In the rows, zero is written as 128.
Named turns come first, each shown by rows before and after it. Which turns, in which order, take the first row of each pair that follows to the second? Write the first one first, as in the answered first pair.
J581:
[125 131 107  79 128 124 106 131 152 122 140 104 134 132 146 115 112 131
 136 127 121 124 115 106 142 133 136 102 134] -> [159 135 130 147 140 139 121 124 112 133 131 152 135 143 112 111 106 136
 126 137 139 134 138 112 127  95 126 156 161]
[126 138 113 116 126 145 138 146 133 149 137 120 124 108 149 131 156 105
  97 108 123 106 125 142 146 129 136 108  99] -> [151 146 131 135 123 132 133 114 124 149 156 150 123 123 125 123 153 107
 107 104 116 132 121 120 150  90 123 117 110]
[144 141  59 132 131 108 138 158 178 153 148 120 132 129 127 149  85 141
 125  98 116  75 147 169 127 151 115 148 134] -> [165 146  73 132 118  89 122 118 184 146 176 139 129 142 111 145  86 142
 142  90 102 108 138 147 135 119 100 137 137]
[102 139 141 115  99 104 128 122 144 115 120 133 147 149 116 112 137 152
 161 119 117 170 118 129 123 132 111  97 119] -> [106 136 145 158 118 133 146 145 110 124  91 147 152 151 106 116 134 153
 138 130 138 150 139 154 105 137 116 141 133]
J495:
[132 123  99 126 144 143 145 131 136 149 114 130 112 118 134 146 107 137
  98 125 128 112 147 163 145 102 146 157 126] -> [136 132  98 128 123 124 137 112 147 127 125 126 134 137 118 138  92 164
 124 114 106 157 133 153 145  93 126 146 119]
[125 118 137 103 156 144 131 118 132 154 121 101 109 117 125 139 117 124
  93 117 116 131 158 141 111 146 107 129 110] -> [127 125 141 117 133 127 128 102 145 138 120 116 125 133 106 128 113 139
 114 109 103 166 147 138 108 132  93 116 106]
[ 68 122  91 153 130 111 136 123 142 167 135 140 136 139 121 107  83 143
  79 116 104 118 122 141 125 156 145 108 141] -> [ 67 127 100 162 118 104 139 119 144 163 130 152 142 141 109  99  92 139
  86 113 103 127 119 141 123 152 141 101 142]
J199:
[ 70 116 106 111  97 137 139 182 146 100  74  83 153 132 141 129 142 151
 133 142 132 120 119 159 113 201 136  86 105] -> [ 72 106 111  67 118 133 124 159 148 107 108  59 123 118 164 135 147 137
 140 151 129  98 117 131 134 187 154  77 111]
[129 137 134 150 134 124 126 114 143 156 130 161 119 121 117 121 132 113
 123  95 109 130 120 117 127 108 131 117 127] -> [131 134 132 139 140 123 121 106 139 156 146 151 114 121 123 121 132 117
 126  98 105 130 119 108 130 103 135 120 130]
[130 132 158 134 141 126 132 128  92 101 116 101 131 137 110 123 130 150
 165 152 138 135 126 120 117 109 135 135 144] -> [122 133 160 151 129 127 143 144  99 108  94 121 135 134 104 121 144 143
 157 148 144 130 125 135 111 124 129 124 137]
Then:
Each pair is two turns apart.
[117 128 140 124 158 133 148 142 105 124 119 127 107 111 126 118 150 117
 128 156 143  89 127 134 128 126 141 130 145] -> [121 142 152 141 123 113 145 122 118 101 118 143 134 129  99 106 150 137
 156 146 128 137 115 127 123 111 117 109 135] => J495 then J495
[119 125 146 136 122 122 131 138 119  65 108  68 131 148 121 116 147 183
 171 130 149 133 141 150  98 173 118 111 117] -> [125 127 153 157 128 129 138 139 106  68 102  84 135 151 115 117 143 178
 165 130 155 135 150 154  93 161 117 131 125] => J581 then J581
[135 141 160 120 144 131 127 101 120 136 164 126 108 102 110 114 127 106
 122 145 137  95 112 122 136  82 104 109 146] -> [135 150 152 167 124 138 138 124 115 123 132 146 145 121  86 109 113 133
 117 137 132 125 120 149 111  92  85 126 146] => J199 then J199
[120 125 149 123 154 126 135 179 121 140 119  76  84 127 122  93 121 146
 122 124 122 118 141 128 125 157 156 132 129] -> [140 127 162 151 159 126 138 171 107 141 118  97  85 131 101  95 120 146
 122 127 124 127 148 130 120 138 150 153 141] => J581 then J581
[143 131 108 152 113 136 159 141 135 145 109 159 120 113 124 121 139 102
 108 126 129 119 116 142 119 138 126 108 126] -> [161 133  96 132 126 129 133 108 133 135 159 139 122 129 129 122 103 125
 115 122 108 153 116 113 129 107 122 128 134] => J495 then J581
[121 130 141 112 128 107 129 107 101 108 140  87 139 145 124 119 116 163
 161 136 133 142 131 111 130 125 138 132 131] -> [125 133 155 152 130 116 142 121  85 113 113 114 141 142 107 119 129 158
 152 142 147 132 139 129 117 129 136 142 140] => J581 then J495
[110 124 108 100 138 129 118 139 141 132 135  91 122 121 150 133 117 142
 123 123 122 118 118 129 121 149 134 122 114] -> [141 130 126 139 131 123 115 113 127 123 146 118 135 142 118 125 105 155
 132 118 115 160 121 118 117 112 113 148 131] => J199 then J581
[ 96 103 106 130 112 130 133 159 125  95 103 134 137 153  96 124 102 155
  82 116 110 121 145 148 128 136 124 146 114] -> [108 109 117 143 112 127 130 146 118  91 111 148 137 161  82 122  99 155
  86 118 107 135 145 136 128 117 116 156 121] => J581 then J581
[138 143 135 144 115 109 136 110 150 154 118 189 114 120 106 133 138 109
 100 102 126 131 101 136 124  89 107 120 123] -> [105 128  79  89 132 125 122 144 160 137 129 105 128 121 156 143 100 145
  92 102 108 130 105 146 126 141 125 129 108] => J581 then J495
[114 146 108 147  83 154 128 109 121  84 159 102 177 156 110  99 135 155
 120 115  71 204  98 133 139 117  65 113  56] -> [100 135 128  90  86 145 131 109 149 121 161 113 118 108 141 107 193  83
 111 121  91 132  87 119 166 131  90  53  38] => J199 then J199
[139 129 162 120 155 130 141 129 127 153 118 150  88  95 143 137 166  96
 119 136 162  76 135 113 137 117 150 117 122] -> [140 130 136  73 152 112 107  99 150 126 167 100 100 112 160 133 127 130
 138 124 126 115 123  86 150 109 143 107 112] => J581 then J495
[128 121  99 128 155 156 128 129 125 153 138 110 144 135 151 150 111 124
 103 116 125 104 141 132 121 151 130 149 131] -> [136 128 104 113 137 128 113  94 149 146 166 117 146 143 143 143 105 124
 125 102 101 133 123 109 135 130 115 122 121] => J199 then J581
[131 138 143 199 115 129 157 141 102 133  75 178 149 143  82 116 163 112
 128 142 153 126 132 147 103 131 117 129 128] -> [145 148 152 176  98 105 140  98 123 128 108 183 146 150  73 109 163 107
 150 131 134 157 112 118 121 106 103 103 123] => J581 then J581
[ 95 108 127 118 157 144 148 135 105 108 106 121 122 130 147  97  98 134
 132 173 110 134  96 154 132 175 140  86 145] -> [110 111 136 144 163 152 153 135  85 113 100 140 124 136 130  99  97 134
 127 177 120 136 105 159 125 164 137 112 156] => J581 then J581
[116 127 112 124 136 137 126 127 106 110 124 100 135 132 127 133 120 142
 129 141 135 130 135 133 130 137 139 150 145] -> [126 134 144 142 112 121 131 112 117 114 112 142 130 131 101 125 148 121
 143 139 138 135 122 128 133 119 126 120 142] => J581 then J495
[104 121 168 139  64  59 188 152 161 116 115 139 112 119 103 116 165 110
 149 145 117 144 101 139 114 138 108  94 125] -> [ 96 114 162 137  69  69 193 168 160 121 106 129 113 109 111 121 167 109
 141 153 123 131 106 149 111 153 113  96 127] => J581 then J581
[122 126 117 113 136 137 120 141 128 127 108  96 131 123 132 146 117 133
 121 140 124 123 123 148 121 156 129 114 125] -> [135 133 138 142 118 125 122 123 125 118 104 127 143 140 103 136 122 137
 132 136 116 150 118 147 114 131 110 113 129] => J495 then J581
[119 115 121 167 146 124 150 163 108 152  71 141 126 112  91 132 150 130
 101 178 140  84 136 174 102 133 106 122 108] -> [112 116 119  97 132  96 127 133 153 156 112 126  99  96 118 129 168 102
 118 164 121  80 109 141 132 128 113  63  87] => J581 then J495
[136 103 118  96 146 113 118 132 139 132 156 107 112 116 157 130 126 130
 120 117 109 114 120 134 139 142 132 145 123] -> [145 110 114 127 140 117 119 130 129 118 152 111 133 135 138 130 107 155
 123 112 103 145 123 142 130 133 120 166 130] => J199 then J581
[148 145 105 149  92 114 124 138 189 146 143 189 161 140 124 123  90 112
  70  70  85 155 113 139 139 130 117  95  95] -> [155 132 108  98 122 108 102 102 185 148 194 154 127 135 149 132  86 105
  85  81  82 143 110 100 165 108 130  95 107] => J199 then J199
[125 134 166 134 126 135 122 122 108 108 131 119 142 151 132 134 115 145
 116 137 123 145 138 137 120 125 136 158 151] -> [103 127 156  96 115 127 119 135 132 107 123  99 138 139 153 136 129 133
 122 133 122 126 124 142 126 153 146 120 134] => J495 then J581
[134  77 150 175 148 151 144 125 126 109 130 137 155 150  90  93  96 137
 114 138 147 126 117 120  97  82 120 154 154] -> [ 99  64 114  87 149 147 125 133 166 104 150  75 140 129 142 102  98 129
 119 133 134 101 100 111 118 125 140 103 128] => J495 then J581
[143 116 138 112 143 146 110 110  94 124 163 124 130 133 133 143 124 153
 125 139 117 123 119 101 135 101 136 139 140] -> [129 121 144 152 110 150 139 150 111 133 107 171 149 123 119 137 150 134
 108 127 129 112 119 140 118 134 126 118 121] => J199 then J199
[129 122 110 106 136 146 142 134 115 103 127  82 127 126 148 136 130 134
 139 163 136 124 140 128 125 139 134 125 133] -> [137 126 116 130 140 152 149 131  99 108 119  97 130 126 136 136 129 133
 134 164 143 128 147 132 117 130 130 147 141] => J581 then J581
[102 108 101  51 156 152 101 156 117 127 145  76  82 139 158 149 154 125
 154 160 147  94 132 130 152 129 137 107 160] -> [ 98 125  93 142 116 164 127 190 109 105  84 115 156 174 112 136 125 174
 141 143 141 149 141 183 107 146 102 138 155] => J199 then J199
[131 120  89 116 148 145 157 160 118 144 135 109 117 122 159 103  61 163
  78 114 109 112 193 145 139 145 147 204 143] -> [130 139  89 128  89 111 151 139 161 119 130 134 157 146 130  84  57 179
 103  83  75 176 166 141 137 139 113 159 116] => J581 then J199
[132 121 121 100 120 122 125 131 138 139 150 124 101 123 149 153 143 121
 130 136 121 131 127 120 140 134 142  89 134] -> [145 126 141 158 122 133 142 138 107 142 124 157 110 136 120 149 137 127
 119 146 136 136 142 137 121 116 133 124 150] => J495 then J581
[126 124 150 161 127 121 154 138 119 125 117 117 134 116 113 144 131 144
 155 129 140 121 141 146 113 136 119 132 138] -> [122 119 130 120 142 120 141 133 128 124 144  81 125 110 139 150 115 144
 154 128 130 114 136 130 126 143 130 126 133] => J199 then J495
[170 140 147 185 131 125 103 121 145 183 129 130 145 145 130 113 122 137
 122 126 164 174 148 124 107 130  93 165 104] -> [153 129 120 136 151 133  93 135 157 197 148  92 131 125 176 124 114 124
 102 124 163 140 153 126 119 156 114 157  94] => J199 then J495
[132 130 147 115 128 114 123 120 117 119 121 115 116 128 129 134 150 133
 153 143 138 121 123 128 128 119 136 115 129] -> [130 128 140 129 132 124 127 133 107 113 115 106 129 133 128 134 139 147
 147 146 141 126 127 139 119 127 135 133 137] => J199 then J581
[100 120 123 108 139 134 147 175 107 160 119 117  93 129 148 126 155 131
 122 116 141  78 138 155 143 148 153 141 151] -> [124 126 143 148 142 134 149 155  86 162 123 146  94 142 123 122 149 132
 120 119 144  97 146 151 140 112 146 167 169] => J581 then J581
[110 143 165 121 164 145 115 131  92 121 127 104  91 124  94 127  88 143
 131 135 131 100 135 158 120 143 148 131 155] -> [100 144 161 118 149 138 111 132 105 102 122  97 109 135  91 118  78 161
 143 131 122 122 125 158 113 152 138 123 149] => J495 then J581
[134 109  83 155 149 172 145 148 107 151 146 108 107 135 146 156 112 118
  80 127 126 109 141 135 130 128 136 190 163] -> [160 116  98 167 142 157 137 109 110 147 168 132 107 147 124 149 106 118
  93 119 117 138 136 111 137  88 124 192 170] => J581 then J581
[145 151 153 164 144 149 153 104  83 156 130 171 136 107 137 105 138 161
  78 107 106 136 140  99 110 134 109 198 130] -> [105 156 139 110  92 115 145 106 141 124 121 143 157 104 150  96 155 166
 118  89  78 155 100 101 117 176 102 109  88] => J581 then J495
[156 139 117 135 141 118 119 100  67 109 162 127 136 173 131 128  90 171
 154 167 113 170 104 124 144  64 138 176 165] -> [137 138 106  85 128 103 104  94  98 101 179  98 133 165 152 126  91 165
 166 158  97 173  84 113 160  83 142 132 145] => J581 then J581
[148 139 119 140 140 131 119 114 137 153 135 148 129 119 137 118 130 110
  95 114 129 132 146 144 131 118 133 150 134] -> [136 138 106 110 142 128 108 113 143 143 149 115 133 122 153 119 116 124
 102 114 119 137 141 138 133 127 138 142 130] => J581 then J199
[129 128 161 158 114 116 138 110 123 101  99 117 146 151 104 119 130 156
 170 141 139 157 120 127 113 112 102 121 139] -> [123 123 171 117 124 111 133 105 139 120 111 119 104 120 129 125 166 111
 172 147 152 108 112 112 131 119 122  84 130] => J199 then J199
[123 146 176 133 125 104 132 133 138 108  76  95 126 132 114 111 130 154
 199 130 127 144 118 129 106 156 117  93 120] -> [128 142 189 139 135 109 140 135 133 131  71 117 108 116 116 113 154 122
 188 135 145 113 121 130 111 151 126  86 124] => J581 then J199
[120 138 159 116  80 115 127 137 170 121 121 133 104 126 175 104 154  65
 136 125 130 145 126 158 142 187 153  86 115] -> [121 133 158 143  96 135 143 159 148 129  99 141 107 122 171 109 155  69
 117 130 151 127 141 180 128 195 157 113 123] => J581 then J581
[125 123 135 145 115 132 137 128 140 103 105 138 134 122 138 134 119 118
 122 136 124 111 128 139 125 129 118 118 141] -> [134 126 140 148 115 129 138 121 138 102 108 143 134 123 132 135 119 115
 124 136 123 116 127 138 129 122 116 119 142] => J581 then J581
[147 116 134 145 136 154 123 130  94 109 145 120 143 141 115 121 100 167
 145 152 115 167 128 131 123 114 107 153 130] -> [142 115 164 159 135 157 143 145 100 143 110 165 112 109 112 122 156 114
 132 156 140 114 127 143 127 120 122 125 127] => J495 then J199
[ 93 126 141 130 110 117 134 143 118  98  98 126 122 104  85 100 177 155
 163 156 162 140 124 107 125 143 139  95 158] -> [ 93 117 117 111 144 136 122 146  99 101 124  81 115 103 113 109 149 174
 148 165 164 129 136 101 130 145 154 133 169] => J495 then J199
[138 134 136 163 152 145 116 113  91  94 144 104 148 158 115 132  80 184
 150 128 122 171 135 120 112 103 119 186 150] -> [107 128 161 132 129 142 143 154 137 149  92 162  95  90 141 139 176  80
 123 125 159  70 116 142 130 149 143  94 117] => J199 then J199
[145 122  98 143 146 135 146 120 118 142  90 151 131 112 148 126 145  84
 107 132 164  94  91 148 146  79 133 102 112] -> [146 130  92 142 119 114 133  95 136 114 102 147 158 138 133 114 125 115
 134 117 135 150  73 133 146  66 112  86 104] => J495 then J495
[114 134 118 123  87 116 134 131 156 110 114 141 155 136 120 115 122 140
 141 111 112 158 113 136 124 140 117  98 104] -> [109 123  88  90 125 137 126 148 144 128 134  98 137 124 158 131 105 141
 118 119 120 124 129 135 134 155 138 126 110] => J495 then J495
[138 137  96 132 153 161  99 141 107 162 175 155 120 114 139 144 112 113
 118 107 113 146 164 118 186 110 182 162 101] -> [112 135  84 154 143 173 118 187 102 147 129 150 143 115 136 143 117 129
 113 107 122 139 170 159 163 150 180 163  90] => J495 then J581
[ 95 174 119 108 111 108 134 133 151 132 122 146 109 102 117  93 131 132
 160 112 101 148  94 122 118 146 126  99 108] -> [102 172 116 104 120 107 126 118 140 125 139 127 109 112 118  95 112 151
 168 112  92 163  97 108 119 132 125 113 118] => J199 then J199
[157 116 131 143 172 138 131 116  93 138 124 130 108 131 122 140 120 126
 110 158 140  99 138 117 136 118 135 159 135] -> [152 123 118 143 158 130 123 111  99 114 132 117 137 155 114 133  95 160
 119 146 118 136 135 113 131 121 120 161 129] => J199 then J495
[115 131 128 162 107 151 163 166 131 135  76 149 145 124 128 127 150 118
  91 121 142 119 132 171 115 155 128 118 138] -> [149 138 115 120 107 120 118  94 148 112 164 117 149 152 130 123 101 148
 118 104  97 190 120 111 143 103 110 117 142] => J495 then J581
[127 125 114 142 134 129 111  85 129 129 187 105 151 175 125 123  81 166
 145 124 112 189 132 107 131  99 113 170 131] -> [133 125 178 170 130 129 146  98 125 177 137 189 103 131 105 123 167  75
 133 139 162 110 130 120 133  94 125 133 133] => J495 then J199
[106 112 140 144 111 123 137 141 141 151  99 143 124 105 128 131 165  98
 126 131 145  97 116 145 122 150 143  90 128] -> [133 117 151 123 121 102 113  81 139 141 156 133 109 123 119 125 147 110
 153 129 124 132 113  97 139  97 137  95 141] => J581 then J199
[158 121 162 172 119 117 151 125 123 141 108 178 143 127  98 116 155  89
 125 139 134 132 147 144 119 110 117 128 118] -> [151 107 102 133 162 149 135 145 104 140 142  97 147 131 146 132  99 127
  98 145 125 126 168 144 122 134 138 180 126] => J495 then J199
[141 131 115 160 139 140 133 140 110 133 118 131 147 141 120 127  98 152
 102 124 129 143 146 145 109 127 127 179 143] -> [134 121 129 109 150 137 130 138 126 165 127 134 101 106 147 132 142  96
  96 130 145  83 135 129 134 132 152 133 132] => J199 then J199
[162 109 132 140 126 142 129 114 120 127 117 153 134 110 133 126 154 113
 110 143 139 135 111 129 133 109 130 109 129] -> [168 108 127 138 131 143 119 103 113 117 132 140 138 120 132 126 137 133
 117 144 132 148 114 116 133 103 125 124 134] => J199 then J199
[117 109 176 129 100 114 117 116 129 145 110 127  95 114 146 107 166 125
 130 114 112 113 101 110 121 125 104 116 130] -> [126 106 176 130 123 123 112 106 107 153 121 115  85 116 146 110 158 129
 128 125 120 106 115 102 121 112 110 147 148] => J581 then J199
[145 149  79 153 147 160 123 124 103 185 148  95 172 137 153 119  91 151
  91 121 117 167 135 173 138 131 133 161 153] -> [143 165 126 179  89 119 140 101 132 181 116 162 173 137 113  98 147 117
 126 108 118 185 104 172 137 117 106  87 137] => J581 then J495
[154 139 150 151  98 135 130 123 120 133 146 149 121 139 117 133 117 164
 143 150 138 120 144 122 133 104 117 166 133] -> [148 139 147 124  87 118 118 108 140 124 161 135 118 139 128 129 116 161
 156 143 126 130 129 105 145 109 114 138 122] => J581 then J581
[ 85 123  75 118 122 133 138 177 137 130 110  94 162 138 148 121 112 103
 119 128 144 119 115 150 122 139 128 118  98] -> [102 127  91 164 130 143 149 173 106 136 100 122 163 147 128 122 109 107
 107 132 157 124 131 156 109 117 124 154 118] => J581 then J581
[136 126 149  77  94 127 125 158 165 136 117 134 115 130 128 112 157 110
 110 162 109  97 110 111 110 148 125  66 122] -> [173 129 176 115 111 128 123 124 137 145 139 167 105 140  99 109 148 109
 111 171 114 109 124  92 112  94 119 107 153] => J581 then J199
[112 131 150 135 119 123 113 154 107 111 121  92 132 135 121 105 144 145
 137 120 135 145 115 123 133 148 154 143 116] -> [117 136 157 146 107 117 118 152 114 116 111 116 133 137 113 104 156 138
 136 114 134 147 109 121 133 143 147 131 112] => J581 then J199
[110 113 145 149 139 146 136 150 121 120  89 109 140 126 116 138 147 160
 118 141 134 116 124 134 100 121 130 154 131] -> [103 111 138 139 132 143 139 159 132 123  85 110 141 119 123 136 150 154
 114 139 133 110 121 140 102 136 131 138 121] => J495 then J199
[124 141 148  81 169 147 126 143 110 154 136  97  91 131 123 125 114 137
  97 162 149 122 103  99 124 108 113 140 138] -> [129 148 176 114 145 136 141 140 111 154 108 143  96 133  92 119 142 117
 107 163 156 128  98 107 114 101 101 121 139] => J495 then J495
[141 134 133 119 162 112 150 128  98 146 116 140  92 105  95 152 149 137
 122 152 160 119 155 107 120 108 141 145 146] -> [145 137 137 108 152  96 139 105 109 141 132 142  91 111  91 152 149 133
 135 144 150 138 146  90 130  96 137 126 141] => J581 then J581
[171 141 108 119 105 114 116 115 185 152 164 168 121 133 131 130 101 102
  90  82  93 145 118 113 161 121 109 114 104] -> [169 134 111 131 142 144 131 148 154 179 141 163  98 112 146 145 116  85
  62 101 126  90 139 133 157 136 134 149 120] => J581 then J199
[148 128 129 101 165 129 123 116 129 160 151  95 120 112 171 132 103 113
 118 132 130 115 143 116 147 134 147 153 133] -> [137 132 137 160 146 140 153 152 109 143  94 118 155 126 139 124 106 135
 117 136 143 130 150 155 114 154 132 168 139] => J495 then J581
[148 140 126 139 130 116 123  97 122 132 160 149 122 144 136 142 110 117
 124 135 114 161 121 110 150 110 129 119 127] -> [128 134 109 110 128 115 121 109 142 130 157 125 125 137 156 144 112 113
 127 131 114 146 116 112 155 137 135  95 112] => J581 then J581
[137 113 137 155 152 131 131 133 111 106 122 124 167 128 102 104 105 160
 128 118 145 125 145 119 112 127 114 136 140] -> [136 108 133 146 161 138 129 137 106 109 123 114 159 123 111 106 102 158
 123 119 147 115 148 122 114 130 118 140 141] => J495 then J495
[123 106 127 102 151  99 114 117 169 125 123  94 160 148 124 148 108 132
 149  89 104 118 102 131 124 123 103 126 116] -> [140 103 141 155 171 122 132 129 131 142 101 122 154 148 109 152 111 130
 127  99 126 100 124 151 108 109 102 176 138] => J581 then J495
[133 152 110 120  96 106 108 122 176 100 140 132 155 130 135 121 138 132
 123 110  93 150  85 124 126 148 126  85 101] -> [149 146 142 159 123 128 130 140 140 141 112 182 119 103 129 130 177  83
  96 131 132  89 108 136 121 135 140 115 123] => J581 then J199
[158 119 123 125 149 143 125 138 127 156 156 131 106 109 158 130 118 115
  92 119 139 102 138 120 141 117 127 156 139] -> [153 134 120 160 100 126 132 139 151 125 135 155 153 135 131 115 110 144
 111  98 120 162 124 135 127 122  92 131 118] => J495 then J199
[123 129 133 115 110 119 134 137 142 105 116 105 131 146 143 132 118 144
 150 125 139 135 130 129 120 128 114 124 107] -> [119 128 135 104 109 120 134 138 145 111 114 108 124 137 148 132 127 131
 148 123 144 125 130 126 126 131 117 113 102] => J199 then J199
